In the rows, 128 means zero.
The rows of X fall into 3 groups, and each row is roughly a mix of its group's hidden directions.
X:
[[126 141  86  91 159 133 104 107  94 128 118  95 128 142]
 [101 162 144 160 176 111 128 115 148 148 119 135  97 127]
 [127 132 130 114 155 127 183 126 109 135 161  87 120 103]
 [110 163 137 128 183 147 120 126 133 108 145 102 128  91]
 [131  97 110 137 104 119 153 128 120 158  96 144 151 178]
 [125 119 184 105 141 147 160 157 115 115 102 129 127 102]
 [120 113 135 152 104  96 153 113 151 164 103 143 116 168]
 [139 116 125 138 106  93 114 125 124 143 106 187 107 157]
 [102 141 153 134 149  87 145 108 180 142 107 141 129 128]
 [121 126 128 113  81 145 147 151 107 125  75 133 105 146]
 [147 136 139 152  94 154 143 119 135 149 124  77  89 135]
 [119 118 132 158 183  86 136 126 150 136 137 135 141  96]
 [134 167 110 128 108 123 118 150 121 125 122  77  86 150]
 [112 129 170 148 126 108 126 160 139 124  78 162 117 124]
 [ 97 156 133 139 137 140 120 130 145 101 188 113 102 136]
 [146 124 162 122  91 109 130 147 182 107 110 138 109 127]
 [151  99 119 127  83 106 121 146 117 143 108 172 115 154]
 [120 146 165 122 105 107 142 148 173  95  98 125 109 118]
 [ 99 158 173 120 124 155 132 150 138  98 156 116  99 133]
 [ 90 143 136 141 164 114 162 157 165 118 140 134 111 107]
 [145 136  95 118 147 129 121 101 130 137 195 109 143 125]
 [121 156 128 106 168 136 148 120 124 143 104  70 121 115]
 [122  83 113 151 142  77 127 101 127 131 104 121 150 109]
 [100 153 152 128 139 107 145 158 174 107  95 114 135 114]
 [158 101 142 154  85 124 124 153 151 124 150 170 121 133]
 [129  99 109 140 104 153 165 129 113 143 115 106 160 171]
 [125 113 129 143  99 104  99 145 110 118 153 177  94 142]
 [151 113 132 156  96 126 125 175 161 126 154 163 120 127]
 [174 105 128 138 127 107  93  96  91 150 123 134 151 131]
 [121 135 154 119 121 105 139 153 187 101  91 125 133 121]
 [134 103 131 157  81 122 119 130 130 111 148 184 132 140]
 [110 118 111  90 164 130 119  77 112 138 111 123 161 129]
 [150 115 140 126  84 111 126 151 187 112 118 148 122 135]
 [116 114 125  96 166 134 123  72  96 133 115 125 152 123]
 [126 116 169 144 162  93 108 130 155 131 109 152 154 104]
 [156 127 157 112  81 114 114 136 153 104 123 134  83 133]
 [151 126  94 117 144 176 127 143  84 116 141 110 146 111]
 [121 128  55 129 141 117 147 114 156 145 145 119 137 125]
 [103 167 139 163 140 130 160 162 129 135 122  87 118 118]
 [162 111 116 106  95 149 140 113  82 143  96 109 135 138]
 [127 138 112 146 169 109 108 106 161 133 182 126 144 119]
 [119 110 129 103 122 105 116 131 183 106 103 156 161 131]
 [148 130 101  86 121 159 151 111 109 134 166  95 141 123]
 [120 138 149 137 131 100 106 146 142 136 160 133  74  91]
 [120 131 126 133 172 116 157 118 125 127 183  96 125 102]
 [123 141  72 153 103 122 103 102 136 135 141 116 116 164]
 [139 139 125 140  97 120  62 109 130 127 145 143 132 160]
 [130 107 176 143  87 117 145 122 161 118 124 167 127 120]
 [134 140 103 113 173 152 150 108 118 116 105 129 179 126]
 [122 114 138 154  98 107 162 116 157 163 102 126 117 164]
 [126  96 156 162 121 132 138 131 125 120 149 189 146 113]
 [113 142 119  99 121 165 184 153 120 120 131 105 103 124]
 [141  96 119 140  83 103 128 137 117 162 119 157 107 162]
 [124  99 155 132 156 144 142  79  90 142 132 146 148 114]
 [131  87 114 120  80 141 117 155  96 127 159 116 137 145]
 [133  89 153 125 129 122 127 117 147 108 124 189 156 114]
 [154 109 100 126 117 150 114  98  80 152 160 137 118 141]
 [ 99 132 123 104 138 158 186 158 142 112 119 118 113 111]
 [108 153 126 106 137 168 168 143 136 113 164 100 108 123]
 [149 111 128 129  93  97 133 126 139 152  88 169 117 156]
 [101 134 134 143  87 128 120 154 134 115  81 150  99 154]
 [139 138 131 119 146 113 150 107 156 151  65 140 150 143]
 [152  99 113 133  87 117 137 135 115 150  96 159 128 168]
 [156 114 123 135  76 119 119 158 173 124 139 152 117 139]
 [138 131 145 146 133 150 137 110  64 139 156 123  96 120]
 [126 132 128 164 118 150 140 105  71 156 158 120 112 135]
 [ 95 143 133 130 176 135 137  98  80 135 121 104 142 120]
 [135 166 100 117 110 127 126 144 129 133 119  70  94 145]
 [142 135 124 139 105 123  59 105 133 126 150 144 138 156]
 [132 136 125 151 156 128 119 143 113 184 130 111  79 115]
 [138 129 114 112 130 153 143 110 121  94  96 139 184 153]
 [104 145 136 126 159 147 104 141 116 100 174 103 123  95]
 [113 135 124 111 165 133 151 130 146  99 101 146 183 124]
 [133 124 129 108  84 159 151 142  92 126  87 120 108 145]
 [147 106 127 145 170  84 129 113 135 154 117 137 159 100]
 [136 124 131 110 122 110 128 159 192 101  98 138 141 124]
 [105 110 122 112 141 117 160 142 149 102 115 153 185 133]
 [122 130 113  91 127 101 103 134 177 110  92 116 146 146]
 [122 108 130 146  89 119  96 148 101 120 158 157  97 152]
 [149 160 121 128  97 129 125 154 129 127 130  87  75 139]
 [ 94 143 157 149 142  86 135 108 171 145 119 139 110 137]
 [151 124 197 106 142 139 136 143  99 126 122 131 136 104]
 [111 143 170 127 116  85 112 122 177 126 126 135 100 119]
 [134 130 165 177 113 136 152 161 123 133 159 145 106 110]
 [ 91 150 147 165 169 107 134 120 151 155 125 128  99 134]
 [ 81 153 136 143 148 119 149 155 173 113 141 132 104 121]
 [105 164 138 146 185 140 105 129 119 122 147 116 105 106]
 [137 119 129 155 111 149 130 111  79 158 174 143 109 127]
 [157 137 123 137 113 144 108 105 101 167 137  91  86 129]
 [124 137  98 153 148 101  96 101 156 134 177 126 138 134]
 [144 157 126 151  90 127 136 170 137 118 132 102  84 138]
 [ 97 142 164 136 133  83 126 112 178 134 120 141 115 131]
 [150 115 147 116  78 113 131 135 184 115 113 146 117 130]
 [152 112 123 129  84 117 118 160 180 122 137 157 122 135]
 [132 138  73 125 107 147 120 101 119 131 166 101 120 155]
 [134  91 122 125  68 112 150 137 137 109 130 156 144 151]
 [150 118 136 137  79 119 161 111 157 144  92 125 121 154]
 [116 169 145 136 183 117 125 106 154 132  95 137 124 119]
 [134 139  98 122 174 160 147 110 103 125 109 120 171 133]
 [123 135 131 143  99 129  72 130 155 119 103 163 129 157]
 [171 120 122 119  90 137  96 105  88 145 113 129 140 152]
 [117 133 127 141 124 163 124 147 112  85 180 106 115 107]
 [111 165 143 126 179 148 110 120 131 111 145  98 125  97]
 [125 125 127 116 162 149 129  81  71 147 136 115 129 122]
 [110 148 127 143 180 149 122 116 113 166 122  85 127 135]
 [139 122 121 157 119 150 129 111  68 150 167 135 112 135]
 [130 110 118 154 180  86 133 115 148 146 127 132 153 100]
 [154 126 118 105 162 141 138 105 122 137 180 104 154 106]
 [144 109 115 120  82 115  89 113 118 102 136 159 116 160]
 [126 134  79  84 152 131  98 102 110 138 124 105 137 143]
 [156 107 118 139  98 148 118 108  87 139 167 157 107 133]
 [135 113 181 112 141 123 152 153 118 130  86 145 139  98]
 [125 104 130 128 155 108 186 135 112 141  95 113 131  96]
 [144 121 108 114  76 149 128 131 101 136  82 133 121 155]
 [135 108 132 145  98 111  84 124 128 128  77 159 138 146]
 [145 115 114  99  85 162 147 130  89 130  94 116 124 142]
 [123  96 123 118  89 129 164 129 141 104 120 135 175 155]]
One row of each group comes first, with its name. Which group is each row after those in?
[102 105 158 117 131 112 136  94 154 113 101 163 164 119]  R
[116 171 143 136 185 116 120 105 149 141 106 132 114 111]  W
[128 134 194 132  99 129 104 139 102 113 106 135 110 142]  Z

[115 113 137 159 100 103 151 119 147 164 107 135 112 173]  W
[119 119 117 108 119 106 120 143 192 116 102 146 161 133]  R
[148  93 129 131 146  91 149 122 110 153  84 133 152 102]  Z
[141 124 145 120 109  85 125 126 161 153  83 160 117 139]  W
[102 129 169 125 107  81 120 121 178 127 133 131 114 126]  W
[119 130 156 125 176 145 173 124 134 139 114 121 143  86]  R
[102 128 155 152 118  92 141 111 164 161 109 128 112 159]  W
[145 127 100 132 138 178 140 122  90 128 107 109 159 155]  W
[ 94 140 162 138 139  83 136 112 177 140 116 134 120 131]  W
[112 155 161 130 115 111 150 157 174 105 101 116 112 112]  R
[155 111 155 105  88 116 124 114 153  91 105 152 105 128]  R
